(in the rows, 128 means zero)
Which row each row swaps with, under one turn or mirror
The rows were stretched afterwards, more along some directions than others.
biv: [116 153 117 124 108 138 129 141 119 124 137 117 120 106 113 144 117 121
 142 113 159 142 122 105 122 142 123 142 131 173  94 124 139 114]
sil: [123 137 148 123 132 134 159 108 131 124 137 143 117 116 131 126 108  89
 108 104 128 152 146 146  91 124 112 150 132 156 109 118 152 115]
fegiv: [133 134 116 120 109 157 140 123 120 122 138 141 117 103 117 162 130 113
 133 113 140 118 146 148  90 121 105 110 111 143  86 125 137 121]
vikeg: [142 138 132 115 114 126 132  94 115 118 129 118 135 115 135 145 125 122
 148  97 143 134 119 104  92 112 119 142 109 169  92 125 153 108]
vapov: [129 146 149 125 131 159 140  84 138 134 114 127 128 106 148 131 127 125
 123 108 145 148 157 132 114 132 133 125 116 147 139 130 140 120]
Nuro: [135 127 150 135 119 158 130 101 151 128 136 126 140 110 148 159 139 135
 162 114 142 124 139 120 105 127 114 135 113 178 117 126 161 138]
Par: [145 148 148 116 113 168 144  89 148 117 116 140 123 112 133 147 112 115
 126 111 122 142 150 115 113 124 135 138  82 179 119 131 125 142]
meb: [138 165 171 129 127 174 152 106 146 145 117 134 109 105 119 143 116 108
 119  98 155 135 131 107 118 121 143 156  73 150 108 118 135 117]
lalu: [125 143 147 123 133 135 154 113 133 120 139 138 111 111 135 126 108  92
 106 114 132 153 147 152  95 126 117 149 124 150 112 126 144 118]
monif: [136 138 137 132 108 141 139 119 141 113 144 121 119  86 159 159 127 124
 149 123 159 139 139 145 116 142 112 135 105 167 112 154 154 124]
furon: [132 161 143 140 123 158 104 117 140 142 109 134 125 102 123 161 138 120
 127 141 141 136 138 153 101 122 130 130 133 151  97 140 137 124]
Nuta: [126 150 144 121 115 150 143 125 134 128 133 120 118  95 128 152 124 120
 163  97 170 127 140 119 105 132 146 143  82 155 115 137 152 125]
zamig: [133 130 117 126 110 158 142 126 125 124 138 133 113  99 137 167 141 117
 142 118 152 122 138 156  95 130 103 115 118 153  92 137 152 119]
rened: [120 148 107 128 102 132 119 143 116 114 137 112 128  99 118 146 125 130
 155 119 155 139 128 112 128 136 120 135 132 165  88 135 138 115]
mon: [126 147 152 130 132 157 122 119 132 111 143 133 137  99 106 127 128 118
 150 143 141 128 130 150  99 143 126 132 127 137 100 144 164 122]
lisup: [126 155 140 118 110 157 142 125 135 125 127 125 118  93 125 157 130 123
 156 103 179 125 140 124 100 128 146 145  91 148 114 133 150 129]
porad: [121 147 156 135 114 168 147  86 143 123 136 132 121  99 145 137 125 133
 147 107 136 129 139 105 109 120 115 149  97 177 116 130 155 142]
Dak: [137 162 168 126 132 177 153 100 139 144 113 138 105 115 111 138 116 109
 119  98 153 143 123 114 112 129 137 150  87 154 111 116 136 108]
pidi: [135 140 136 129 116 146 135 128 140 115 143 120 117  90 150 160 131 122
 151 124 167 130 141 144 123 143 113 131 106 162 113 156 153 122]
Dum: [126 137 156 134 116 168 141  80 145 111 117 137 124 116 135 142 126 131
 145  95 125 138 121 112 116 123 122 155 100 163 105 125 159 126]
zivip: [124 150 109 135 103 132 115 145 114 115 145 115 127  87 114 153 120 130
 161 126 148 125 136 122 124 133 121 130 116 166  93 136 134 112]
Rifud: [122 145 151 128 129 162 118 117 135 110 146 141 129  99 117 128 126 119
 150 143 141 133 134 161  99 141 128 133 124 136 107 149 160 130]
pomus: [135 137 134 107 110 161 125 124 142 109 117 134 141 101 104 157 140 127
 155 121 160 137 122 143 101 141 129 132 110 161 103 153 147 115]
Gar: [134 145 146 134 140 154 132  83 129 137 124 121 128 113 145 137 133 122
 137 114 134 145 139 154 107 131 121 118 121 155 140 136 147 112]
riso: [129 159 147 131 119 158 119 106 133 138 133 135 130  95 125 151 130 121
 138 137 140 124 149 135  84 116 121 137 115 176 103 138 146 135]
zisu: [140 144 141 125 113 143 139 119 135 108 144 118 123  86 149 155 119 122
 146 116 161 136 145 135 126 141 118 146  90 172 120 153 146 127]
bez: [136 126 116 125 104 150 139 121 122 115 138 136 118 106 134 166 142 119
 142 110 148 126 140 156  89 124  95 111 118 151  89 136 147 114]
Vom: [137 146 129 137 106 146 126  96 114 135 122 126 123 106 141 160 125 137
 134 108 133 136 134 108 124 116 111 112 120 165  78 119 131 108]
Mis: [138 136 132 110 115 129 146 103 115 116 132 118 131 109 130 144 122 118
 155  93 147 133 123 103  93 112 129 148  91 173  99 129 153 115]
nit: [133 125 150 132 131 154 132  94 128 121 139 137 138 125 138 142 138 117
 147 120 122 128 140 152  97 127 114 131 123 166 116 121 166 130]
fub: [128 151 121 143 128 138 116 116 111 130 142 116 127  94 122 151 130 123
 156 128 135 120 141 153 118 134 115 112 116 157 124 137 137 111]
soral: [124 118 126 122  96 139 153 106 130 129 138 133 110 115 139 145 118 133
 132  96 141 123 168 118 107 130 111 118  91 151 110 109 115 122]
nubel: [136 164 171 128 132 166 152 103 139 143 109 135 104 115 117 139 116 108
 115 100 156 141 121 117 116 119 138 162  90 151 111 116 140 111]
kase: [146 150 145 135 135 169 128 118 142 106 129 115 140 104 106 153 124  99
 135 113 141 144 132 132  97 135 128 152 107 160 108 128 166 120]
zilov: [125 133 153 135 117 169 151  80 142 112 119 136 126 119 133 137 128 135
 147  95 120 138 123 110 120 122 116 139 104 165 108 127 157 126]
sed: [129 135 127 125  99 180 133 109 164 112 111 137 129 105 128 153 141 128
 143 120 148 155 123 122  94 133 120 130 122 159  88 152 147 133]
Bupu: [119 142 141 132 110 166 123 133 154 110 133 134 124  91 118 134 136 126
 154 138 160 145 125 140 100 144 124 130 123 139  89 159 153 130]
nole: [125 157 141 128 124 165 140 121 125 132 127 126 105 124 116 133 117 115
 133 112 149 151 109 110 118 137 121 144 131 178  98 115 158 105]
niliv: [131 152 157 142 112 156 134 107 161 136 125 122 128  87 133 166 129 131
 151 105 162 123 141 103 122 127 132 148  90 160 105 128 146 134]
vut: [123 153 142 130 112 162 131 137 140 135 115 129 112  99 119 161 133 127
 148 111 183 128 140 128 114 133 145 136  98 137 106 130 136 124]
miz: [133 138 120 118 100 157 143 118 118 126 130 144 118  98 110 165 121 111
 123 104 135 121 156 141  87 115 111 114  99 140  81 115 130 123]
Vele: [130 165 151 130 131 174 149 112 132 141 118 134 101 122 119 138 117 107
 120 104 153 154 115 115 112 130 135 152 114 167 103 115 147 111]
Duzol: [130 136 130 125  94 179 136 106 164 114 102 143 122 112 127 158 136 125
 137 113 138 150 126 114 101 127 120 124 108 168  85 143 136 135]
reku: [141 138 126 126 110 134 132  94 113 128 122 126 126 117 139 151 127 129
 141  99 134 139 119 105 105 113 112 122 112 166  82 122 142 109]
zovek: [133 140 115 114 106 152 142 120 113 118 138 142 121  97 112 160 122 108
 127 107 134 119 152 144  85 117 110 118 107 145  87 122 137 124]
setif: [144 144 129 127 111 134 129  94 112 130 126 122 130 113 138 149 125 130
 137 106 133 135 121 105 112 113 111 123 115 166  83 122 144 107]
numun: [134 146 153 131 142 159 135  86 134 138 122 120 128 106 147 126 128 123
 131 112 146 152 148 143 115 133 131 127 120 156 140 132 151 114]
fop: [126 149 145 121 125 159 145  91 138 127 117 125 132  94 141 128 120 121
 131 103 143 155 159 126 112 134 145 128 107 150 126 129 142 123]
zuse: [126 160 141 127 116 169 127 131 152 127 149 131 124  72 125 151 127 127
 158 141 170 128 146 145 128 149 132 115 106 153 122 162 137 142]
Dapim: [115 118 125 116  97 128 155 110 124 130 135 135 107 116 134 144 112 123
 119  93 138 132 161 127 103 130 108 126 111 152 111 108 116 116]
Zise: [125 161 150 134 140 156 147 124 137 127 144 137 113  99 138 126 109  90
 119 133 133 149 133 155 119 138 125 137 129 146 120 135 155 134]
dov: [128 151 132 118 106 147 140 104 124 132 122 139 127  85 115 152 111 112
 117 103 138 126 171 117 100 119 133 122  93 132  92 114 126 131]
Ruk: [116 118 129 123 101 131 156 115 133 132 141 136 106 116 137 143 114 122
 121  98 142 134 161 127 102 135 107 121 107 153 109 109 119 119]
rimad: [130 143 123 110 102 148 141 114 117 116 132 139 126  93 108 151 110 112
 124 103 134 125 163 125  93 118 127 118  98 137  83 116 122 122]
Nilu: [125 164 148 135 137 156 137 127 139 128 146 132 119  91 143 131 119 100
 124 137 141 143 138 149 131 130 125 133 127 144 117 145 147 134]
tugel: [132 133 147 134 120 158 137  95 139 131 134 131 139 111 147 162 135 127
 151 110 131 123 142 129  98 128 115 132 112 179 116 117 165 137]
lir: [139 147 124 122 109 132 128  93 110 127 122 123 131 111 138 150 122 126
 138 107 132 138 123 104 115 113 112 122 119 167  84 122 141 113]
Gova: [125 151 139 126 122 160 143 123 120 134 121 131 107 129 123 137 123 116
 129 105 156 157 115 119 114 135 119 149 133 174  95 117 148 104]
fiv: [126 143 148 123 132 141 154 116 134 118 144 138 117 108 134 124 106  89
 111 113 124 152 147 153  94 126 115 147 123 151 113 126 151 124]
Napu: [140 140 129 112 111 130 142 100 111 115 134 121 135 111 129 146 123 115
 154  91 141 130 125 106  87 116 122 141  97 172  95 124 155 113]
tena: [131 129 126 134 107 145 146 124 129 121 138 123 117  94 157 164 137 125
 151 109 163 133 138 152 107 133 100 129 111 166 108 146 153 117]
limib: [124 155 148 136 142 145 141 121 135 120 145 132 121 100 137 127 114  92
 120 129 129 150 137 150 115 130 118 140 138 147 114 134 155 129]
gam: [127 165 145 133 119 175 129 133 149 136 145 131 117  74 132 147 126 126
 153 143 167 130 146 140 133 146 129 110 107 150 119 157 138 142]
rusud: [120 146 119 124 106 139 126 139 117 125 138 117 119 111 115 144 116 122
 142 117 156 144 123 106 120 144 122 137 136 168  91 120 139 114]
gib: [141 153 148 142 135 178 129 122 142 118 127 114 134  93 114 150 124 107
 133 111 149 153 138 133 110 136 132 155 112 167 108 129 171 119]
kag: [133 132 116 122 104 164 142 122 123 120 141 140 114 100 125 166 132 114
 138 107 141 123 144 156  85 123 105 113 112 151  91 130 146 121]
Zefa: [113 116 127 112 107 126 161 108 122 121 131 143 109 122 138 127 111 116
 118  93 133 145 161 126 106 129 104 135 117 157 106 104 125 111]
Veb: [126 119 120 129  95 140 145 108 138 124 128 132 111 115 139 150 122 137
 143  98 140 118 159 109 115 127 116 109  91 146 106 108 114 121]
Kig: [131 157 158 135 112 155 139 112 156 134 121 122 125  84 129 157 123 126
 144 103 160 127 143  99 125 122 132 150  85 156 103 131 142 132]
Fiman: [132 140 116 115 102 156 144 120 117 120 134 142 121  99 110 158 122 111
 126 103 133 120 152 139  90 113 114 116 105 139  85 119 135 125]
vapit: [136 132 140 110 116 160 132 102 134 105 111 136 140 121 105 146 138 117
 149 105 137 139 114 136 105 134 128 147 109 165 100 138 154 110]
Bam: [136 140 136 106 111 165 122 121 143 115 119 131 143 106 105 158 140 122
 157 122 155 136 118 143 107 140 130 139 111 162 105 153 153 121]
Fon: [117 143 123 126 112 146 136 137 114 125 132 130 114 117 115 134 117 119
 141 109 152 156 126 111 118 139 119 143 130 173  86 113 144 107]
Tota: [120 126 141 108 121 128 163 111 125 116 137 140 115 124 133 120 105  97
 112  97 132 152 153 137  90 129 114 151 119 156 111 115 138 116]
viku: [136 134 125 135 118 156 130 105 143 112 131 114 127 115 127 158 121 118
 144 105 123 118 144 115 112 134 126 117  97 139 113 110 136 127]
zeru: [140 157 148 146 128 175 123 129 139 118 130 117 134  88 116 154 125 113
 134 122 151 157 140 133 112 139 131 150 114 168 104 139 165 120]
Vizuv: [135 166 143 139 120 168 107 125 139 144 105 133 119 102 127 164 138 123
 127 143 159 138 143 148 123 134 136 126 127 145 101 137 126 124]
lugev: [122 151 139 130 113 154 135 128 135 135 125 123 115  96 136 154 133 124
 156 105 175 129 144 134 109 137 143 132 100 136 114 132 145 129]
Rula: [142 152 146 120 113 182 140  93 152 123 113 144 121 111 125 153 115 115
 124 112 123 142 143 115 107 125 135 134  85 176 116 129 128 143]
Nesip: [116 126 142 117 119 131 158 114 131 119 135 137 108 120 126 124 108 102
 115 102 128 147 148 141  89 125 112 141 122 149 107 112 145 111]
datul: [132 164 141 140 120 165 106 123 138 144 105 134 120 102 120 164 142 122
 132 139 149 133 138 154 106 126 134 127 131 147  94 138 134 123]
Kedom: [130 121 121 134 106 143 138 105 138 116 126 128 119 117 134 156 128 132
 145  95 137 115 153 108 116 127 115 110  89 144 106 105 121 123]
Zabi: [138 150 148 117 111 157 147  94 142 121 116 139 125 103 135 148 106 110
 121 105 123 144 162 119 117 123 140 144  78 169 123 128 117 140]
fupir: [137 156 128 142 107 161 121 109 122 134 122 128 121  90 135 162 127 137
 133 121 144 146 137 116 138 124 114 109 118 166  85 137 134 121]
Bup: [135 165 157 127 132 176 142 107 133 144 112 132 106 127 120 136 123 114
 123 104 158 150 110 112 114 126 129 150 117 165 105 116 149 106]
Lerok: [130 144 140 128 114 136 143 114 136 115 145 123 124  86 156 148 109 116
 141 119 143 138 149 132 128 145 121 141  96 174 125 146 144 130]
budu: [139 140 127 120 113 128 137  95 112 123 128 122 132 113 132 147 121 122
 147  95 130 135 120 101 102 111 116 134 104 171  86 123 144 109]
nudo: [131 152 150 130 120 162 128  94 134 133 141 130 135  95 134 148 130 128
 140 129 143 129 150 128  81 111 117 149 113 179 113 139 154 138]
dar: [138 131 127 137 110 152 137 106 142 111 130 127 124 117 120 157 121 116
 140  94 133 125 150 114 105 135 125 119  85 143 102 106 133 122]
Tob: [135 130 150 125 121 158 133  92 141 133 134 131 140 117 143 159 138 125
 148 115 134 121 143 136 103 124 115 136 110 171 121 123 162 140]
Kop: [133 159 153 126 131 171 147 112 129 139 118 139 108 127 112 135 119 108
 123 103 158 155 111 116 110 131 127 149 124 172 101 117 151 102]
kep: [141 157 151 149 127 179 123 120 140 124 127 117 130  86 127 160 132 125
 130 124 159 151 148 134 120 133 124 143 115 171 100 134 159 117]
Nuriv: [132 141 136 109 110 167 123 126 146 118 126 132 139  93 106 156 138 130
 165 122 162 128 128 142 102 143 130 134 109 162 112 156 145 121]
fopez: [135 151 128 136 126 139 106 117 117 124 143 107 128  96 116 153 126 131
 154 130 135 122 136 150 117 132 124 117 108 151 119 145 130 103]
Lisu: [140 126 126 136 115 147 134 111 144 106 125 120 129 115 118 153 124 115
 148 102 133 129 138 112 111 136 121 122  90 147 105 115 136 121]
nunal: [126 149 111 139 113 132 113 137 112 117 150 116 130  84 114 152 121 126
 165 126 137 125 136 138 120 141 121 118 108 163 100 142 135 110]
kizi: [130 153 117 139 122 128 110 115 110 118 143 115 131  95 124 150 128 126
 151 125 137 128 140 152 122 132 115 117 122 157 115 144 134 106]
bipa: [134 143 135 111 115 139 147 123 124 115 135 117 130 100 130 143 123 116
 162  99 174 131 131 112  94 131 135 149  91 161 110 133 155 122]

budu pairs with fegiv
nit pairs with vapit
mon pairs with zilov
lugev pairs with zisu
zuse pairs with niliv
limib pairs with Dak

